In the rows, 128 means zero.
Named turns come first, each shown by rows before and after it. Which turns, in which order, take the first row of each pair that follows to the second? Write the first one first, as in the answered first pair.
q_550 (before -> after):
[ 97 141 161 132 117  91 159 143  87 142 151 145 133 162 158 145  73] -> [101 132 176 122 115  91 142 152  91 131 154 135 121 163 157 160  79]
[119 118  95 132 113 131 110  76 112 101 100 145  83 118 111 143 151] -> [125 121  80 142 125 123 151  75 119 124 111 154  94 127 109 132 143]
[ 88 142 111 130 119 104 114  93 112  90 117 143 117 117 114 103 165] -> [116 130  93 130 155  87 173 100 129 124 142 135 106 128 106 115 148]
[138 142 161 129 183 152  67 137 115 103  99  87  95 164  81 153 145] -> [ 99 183 127 171 166 158  94 106 101 115  82 126 143 165  78  88 139]
q_253 (before -> after):
[126 137 145 131 132 129 118 141 122 138 135 130 132 138 134 144 102] -> [141 137 133 139 143 145 124 132 127 145 134 126 129 136 126 139 109]
[162 101 109 145 146 141 135 107 139 141 116 113 120 130 109 131 139] -> [134 121 140 129  94 112 125 134 130 131 113 109 162 107 123 103 141]
[185 143 128 127 163 166 132 132 170 174 143 104 112 112 102 130 183] -> [132 164 177  93  86 102 119 172 146 140 140 115 160  84 131 114 171]
[100 102 116 110  93 112 130 140 125  81 110 134 142  93 110 133 175] -> [106  86  99 116 130 123 138 132 130  86 117 140 102 117 103 166 166]
q_9 (before -> after):
[142 107 108 113 117  79 185  85 132 112  84  94  58  88  66 141 176] -> [ 94 147 167 135 135 160  27 109  88 107  81 155  70 143 107 149 107]
[ 93 117 116 111 117  69 132 127 132  92 154 141 101 119 132 157 113] -> [ 86 123 124 113 117  82 106 131 126  92 157 150 104 128 137 156 101]
[124 132 155  99  97 101 119 157 124 109 130 131 135 115 134 139 127] -> [133 116 137  97 108  98 136 138 128 104 126 123 109 115 122 153 143]

(two turns a pair)
[110 146 109 163 116 127  96 117 119 117 113 155 144 145 137 118 110] -> [118 144 101 169 127 139  99 113 127 118 113 154 141 151 128 119 110] => q_253, q_253
[195 123 102 118 164 162 140 114 157 141 120  85 112 117 128 147 132] -> [134 116 141  79 126  86 131 155 133 108 134 114 105 129 153 187  98] => q_253, q_253
[138 105 152  85  88 131 120 143 132 100 162  98 144 110 141 153 163] -> [ 83 105 116 102 107 110 145 115 117  95 169 155 118 154 143 174 127] => q_550, q_253
[117 135 153 109 105 105 129 152 128 135 136 121 155 120 137 118 124] -> [122 123 144 115 141 116 129 152 129 144 149 132 125 148 133 150 104] => q_253, q_9
[109 129 126 137 107 117 116 128 147 115 129 157 151 110 122  98 147] -> [131 102 147 111 123 111 106 148 157 112 139 131 118 111 124 139 151] => q_550, q_550
[ 82 161 116 150  98 132 112 103 109 122 118 176 160 137 143  91 122] -> [158 142 115 139 139 121 185 130 151 179 152 125 167 123 134  92 126] => q_550, q_253
[121 132 149 131 126 114 120 141 115 141 145 125 132 136 139 134 109] -> [128 123 130 129 119 102 154 124 124 135 140 112 125 123 128 128 128] => q_550, q_9
[ 73 144 137 113 101  49 118 178  88 118 135 176 123 139 176 168  94] -> [171 116  47 153 174 113 191 103 139 157 119 130  76 122 119 160 155] => q_9, q_253
[103 145 120 115  86  88 146 140 126 124 136 133 139 107 135 123 126] -> [107 125 111 113 110 118 106 121 122 105 127 135  86 129 126 164 131] => q_253, q_550
[ 87 146 126 168 138 187  45 106 110 118 105 176 116 159 139 121  99] -> [144 103 140 134 189 166  75 141 136 137 140 134  73 172 132 186  93] => q_550, q_550
[172 121 145  96 144 108 125 125 143 150 162  99 122 104 159 172 101] -> [193 132 142 112 142 146 111 113 151 161 150  88 142  90 153 140 118] => q_9, q_253
[143 133 117 135 162 149 132 120 126 154 125 122 137 140 126 129 115] -> [136 139 146 121 129 150  98 132 117 136 118 110 147 122 133 123 129] => q_550, q_253
[101 133 136 126  69  76 144 108 125  78 101 113 119  98 119 118 165] -> [145 127 101 154 115 130 157  75 144 104  97 101  97 101  98 111 183] => q_253, q_253
[122 111 146  76 102  93 168 154 145 154 159  96 146 107 137 125 138] -> [ 69 127 108 113  94 155  96  81 114 110 115 142 114 125 127 114 158] => q_9, q_550
[145 138 115 150 136 149 139 113 142 140 109 120 145 132 124  93 138] -> [120 117 116 119 115 101 156 118 133 105 110 122 113 127 122 132 145] => q_253, q_9
[137 126 156 125 150 108 140 159 133 155 159 136 124 153 142 161  87] -> [110 132 174 111  99 122  77 143 116  99 123 133 121 128 140 157 124] => q_9, q_550
[100 142  99 124 118 120 168  81 125 114 103 116 139 109 127 120 127] -> [110 119 109 102 135 100 172 104 128 111 119 106 110 118 131 159 118] => q_253, q_550
[ 83 137 100 152 114 139 170  60 142 110 118 126 105 124 102 112 128] -> [ 89 143 161 139 138 169  81 117 130 123 141 133 112 160 131 146  75] => q_550, q_9
[120 133 108 128 108 173 111 117 123 108  97 139 136 105 107 117 166] -> [ 93 131 125 105  78 123 130 146 117 102 111 146 148 105 123 131 148] => q_253, q_9
[102 131 123 141 138 149  93 114 113 119 123 166 124 154 130 137 119] -> [122 146 125 139 114 131 147 122 128 145 129 140 178 119 127  87 137] => q_253, q_9
[138 106 137 104 161  98 127 146 134 112 126 128  92 134 114 174 121] -> [110 126 110 136 150 142  95 104 118 100  96 155  94 139 108 143 129] => q_550, q_253
[142 146 149 133 142 133 129 140 136 144 120 125 146 130 133 112 121] -> [143 129 148 118 130 134 116 129 135 119 115 110 115 118 122 135 148] => q_9, q_550
[138  91  69 168 149 161 153  87 156 103 114 137  62 125  95 146 140] -> [126 123 114 158  75 167 106 107 143  79  85 117 122  74 107  85 173] => q_550, q_253
[168 135  83 116 127 121  98  71 117 130  69 127 147 124 117 126 137] -> [166 146 101 121 147 136  72  94 115 153  82 142 158 147 134 133 105] => q_550, q_9
[ 94 165 117 145 101 140 124 109 116 126 124 169 172 119 124  88 108] -> [133 117 168  90 115 135  69 148 122 101 134 120 114 119 129 170 125] => q_550, q_550
[145 122 135 116 166 161 140 114 123 140 121 104 121 122 129 129 150] -> [105 132 159 101 126 141 112 128 105 109 111 115 135 116 142 123 146] => q_550, q_253
[140 140 110 153 130 167 151 107 162 167 129 126 129 146 117 125 120] -> [128 123 106 128  97 125 167  98 159 136 113 112 106 125 106 141 146] => q_253, q_9
[163 108 149 104 113 154  81 136 135  99 116  87 117 105 131 136 171] -> [138 154 122 146 106 150 138 122 132 144 122 125 185 111 137  66 141] => q_9, q_550
[101 105 162 112 131 110 100 139  99 123 135 131 156 144 145 147 140] -> [111  85 140 109 143 107 117 118 104 112 129 120 123 145 128 167 160] => q_9, q_9
[154  93 101 109 115 101 159 113 140 121 111 104 131 111 114 143 161] -> [134 112  92 127 101 106 155  99 129 119 101 121 154 108 114 115 160] => q_550, q_550
[114 141  91 140 112 122 117 121 111 133 146 169 122 127 116 124  81] -> [136 129 110 123 120 110 127 146 119 143 162 152 121 129 118 145  70] => q_550, q_9
[111 136 144 128 146 109 132 160  88 136 144 151 103 150 171 145  92] -> [153 128 142 139 164 173  90 139 101 137 126 119  87 137 156 142 132] => q_253, q_550
[ 77 124 165  88  57  71  99 150 105  81 120 132 114 121 150 146 142] -> [ 78 109 154  90  70  82  93 134 106  72 115 133  85 127 144 162 153] => q_9, q_9
[ 98 150 150 136 104 132 140 121 133 135 151 126 137 143 148  92 111] -> [102 132 136 129 124 114 165 119 138 139 163 130 112 153 142 122 103] => q_253, q_9
[129 152 110 132 113 118 159 125 124 110 132 150 150 116 113 112 126] -> [165 136 122 114 130 126 157 140 142 117 143 121 133 111 108 133 133] => q_550, q_253
[119 136 160  98 114  87 142 177 143 153 172  93 159 122 117 133 113] -> [ 76 138 126 122  84 130  80 110 118  91 118 115 117 120 101 129 157] => q_9, q_550
[142  80 155  93 135 108  88 152 136 108 139  99  83 135 143 207 132] -> [152  89 161  85 108  66 143 174 150 125 149  81 124 111 144 174 139] => q_9, q_9
[156 134 142 127 106 137 135 126 145 140 115  90 157  86 121  85 160] -> [141 145 158 136 120 172  64 126 130 132 108 115 145 112 130 104 141] => q_9, q_9
[131 117 142 127 119 116 123 119 159 125 132 133 107 125 122 136 143] -> [128 129 152 126 110 113 124 131 158 132 135 130 130 127 128 124 136] => q_9, q_9
[119 115 117 114  99  90 127 113  98 118 145 134 117 149 137 123 141] -> [143 111 100 134 130 130 120  95 106 131 142 133 105 157 125 119 148] => q_9, q_253
[125 127 118 123 107 147 116 109 130 108 118 106 110 113 104 127 159] -> [117 118 121 115 117 136 116 113 127 101 124 114  93 125 106 149 150] => q_253, q_253
[161 142 127 115 113 128 125 134 138 105 137 103 138 125 131 127 127] -> [155 140 130 112 111 130 114 133 135  98 130 104 129 128 129 135 130] => q_9, q_253
[111 155 120 129  97  96 186 143 126 143 125 128 182 105 125  84 125] -> [147 128  75 151 166 136 199 112 142 164 130 126 123 136 102 123 124] => q_253, q_253
[102 169 152 142  90 147  85 128 120 138 113 130 205 115 154  63 121] -> [174 101  87 140 201 148 165 102 159 165 145 105  91 151 119 157 125] => q_550, q_9
[152 104 131 135 129 124 146 128 152 100 109  55 124 127 147 158 139] -> [141 104 141 125 117 110 145 135 149  91 110  58 126 124 153 165 134] => q_253, q_253
[113 155 112 121 134 143 154 132 133 193 115 163 162  89 122 140 100] -> [155 134 134 100 144 155 129 149 142 192 117 125 141  74 121 165 121] => q_550, q_253
[126 116 181  92 105  90 124 179 131 117 138 107 139 120 147 136 123] -> [107 108 126 124 156 110 146 138 122 118 140 153  86 174 133 172  95] => q_550, q_253
[ 70 149  89 185  78 102  99  84  99  94  71 142 100 185 145 138 124] -> [ 86 181 106 201  73 113 111 113 107 137  82 137 168 173 158  80 108] => q_253, q_9
[184 120 129 102 135 143 154 123 144 144 116  92 144 107 113 130 154] -> [148 103 137  83 127 126 121 120 126 105 108 108 104 120 116 177 152] => q_253, q_9
[ 76 172 126 154  89 162  71  81 105  99 104 187 120 142 136  96 138] -> [157 101 160  93 157 138  83 139 140 115 149 124  42 153 131 203 137] => q_550, q_550
[136 128 117 158 125 166  91 124 132 128 121 150 160 115 113 101 142] -> [176 100 119 134 139 134 143 142 159 143 140 113 141 105 105 124 152] => q_9, q_550
[ 94 129  77 170 116 117 196  87  96 131 134 173 166 142  95  88 113] -> [ 85 137  86 172 100 138 157  77  89 115 117 174 174 135  95  78 126] => q_9, q_253
[126 121 118 122 112 136  81 120 116 106 124 129 123 129 112 114 142] -> [133 113 108 117 103 117 120 120 126 108 124 111 122 115 108 106 158] => q_9, q_9
[136 107  86 165 131  96 209 128 141 147 127 133 125  98  92 116 152] -> [103 152 143 176 119 129 121 172 115 159 135 171 179 127 131  89  93] => q_9, q_9
[153 104 108 125 177 117 162 134 139 148 158 127  92 158 125 175 102] -> [147 123 125 140 141 191  60 102 125 107 111 119  96 134 120 145 148] => q_550, q_253
[135 111 169 122 116 111 152 117 121 106 122 112 117 119 144 139 106] -> [133 115 175 122 117 120 135 118 116 109 123 121 121 127 150 141  96] => q_9, q_9
[117 122  73  94 166 140 152 107 147 113 117 138 109 129 113 127 151] -> [107 150 106  91 140 120 162 146 146 137 131 142 176 116 136  87 126] => q_9, q_9
[148 111 140  86 123 130  84 182 113 135 137 107 129 118 124 151 127] -> [153 101 127  81 128 130 101 169 118 131 134 100 111 115 114 162 140] => q_9, q_9
[ 97 126  78 148 126 137 122  67 106  93  94 161  80 130 118 135 150] -> [ 73 138 105 132  85 105 113  83  95  80  92 163 109 118 128 122 150] => q_253, q_253
[119 128 133  77 128  90 147 140 103 139 142 126 125 100 149 150 121] -> [108 134 141  83 139 111 109 141  91 137 140 136 120 118 155 157 107] => q_9, q_9
[ 96 136 137 125 117 151  76 124 119 105 116 152 141 119 155 128 122] -> [117 108 100 120 124 135 130  95 140  95 111 132 101 108 126 148 161] => q_9, q_9
[114 128 116 133 157  88 170 139 141 139 145 141  94 122 122 163 116] -> [136 146 112 163 175 168 112 113 141 146 120 138  97 125 117 137 132] => q_253, q_9
[128 158 163 114 126 147  82 161 120 122 145 145 119 134 167 137 109] -> [157 161 153 115 129 126 148 168 141 155 159 125 148 112 161 107 116] => q_253, q_9
[106 144 101 162 152 144 103 116 121 164 132 164 130 158 130 107  96] -> [150 120 117 133 175 121 131 151 143 183 153 128 121 154 130 139  95] => q_253, q_550
[119 146 126 127 120 114 141 133 111 125 113 158 128 158 133 127 108] -> [138 149 115 137 134 132 150 129 118 140 110 152 136 154 129 114 111] => q_253, q_9
[ 79 111 141  83  30  64 137 115 122  81 106 102 121  75 116 135 167] -> [ 87  96  77 114 103  53 225  89 133 129 134 137  81 124 101 164 126] => q_550, q_253
[173  96 169  71 165 135 168 164 164  98 151  86 106 118 155 190 122] -> [200 123 172 105 179 213 119 152 167 121 133  81 137 117 156 143 129] => q_9, q_253
[173 125 111 128 183 140 128 130 133 167 174  94  74 173 114 167 122] -> [165 170 151 138 149 150  98 168 127 185 174 100 157 163 143 108  97] => q_9, q_253
[128 132 137 125 151 125 164 145 134 158 117 114 145 124 109 130 109] -> [130 140 144 129 131 142 144 136 130 147  99 105 158 105 103 111 131] => q_9, q_253
[165 131 160  96 146 164  65 168 140 108 126  93 134 128 122 174 117] -> [165 119 155  78 146 114 120 183 145 121 147  92 134 128 124 185 106] => q_9, q_253
[137 103 133 136  97  98 121 134 117 113 120 132 113 130 108 136 156] -> [146 101 120 143 114  89 149 136 125 133 130 134 116 133 108 133 150] => q_550, q_550
[149 144 121  92 154 105 154 152 151 135 150 112 113 108 102 161 154] -> [111 180 102 126 124 115 159 122 136 137 130 149 155 105 105 103 151] => q_550, q_550
[145 149  76 114 142 161 164  88 118 122 131 137  77  90 119  93 144] -> [113 152  96  99 107 149 130  94 100  89 121 142  70  83 132 105 148] => q_253, q_9
[155 128 121 129 125 118 160 141 140 170 143  88 150  99 110 102 150] -> [126 143 129 134  94 136 113 133 120 146 120 100 161  90 116  84 161] => q_550, q_550
[142 126 123 140 125 143 157 107 127 129 127 103 146  95 111  90 151] -> [140 121 142 122 112 146 120 115 123 104 118  94 134  90 114 108 160] => q_550, q_550
[149 134 110 135 154 169 111 133 132 145 136 141 142 109 154 110 102] -> [147 133 122 127 143 174  89 137 125 131 130 133 135 107 158 117 107] => q_550, q_550
[122 135  90 150 101  52 201 137 153 130 126 147 136 108 101  97 104] -> [139 146  85 183 107 151 120  93 149 115  85 138 130  93  85  65 144] => q_9, q_253
[122 120 121 142 121 134 102 117 127 126  88 136 167  90 123 111 134] -> [ 99 104 128 120 114  91 115 126 118 107  95 144 141 102 129 149 126] => q_9, q_253
[120 147 133 140 149 155 116 150 122 120 152 136 150 118 134 110 141] -> [141 132 122 133 163 141 149 146 133 129 161 124 135 116 126 126 147] => q_550, q_9
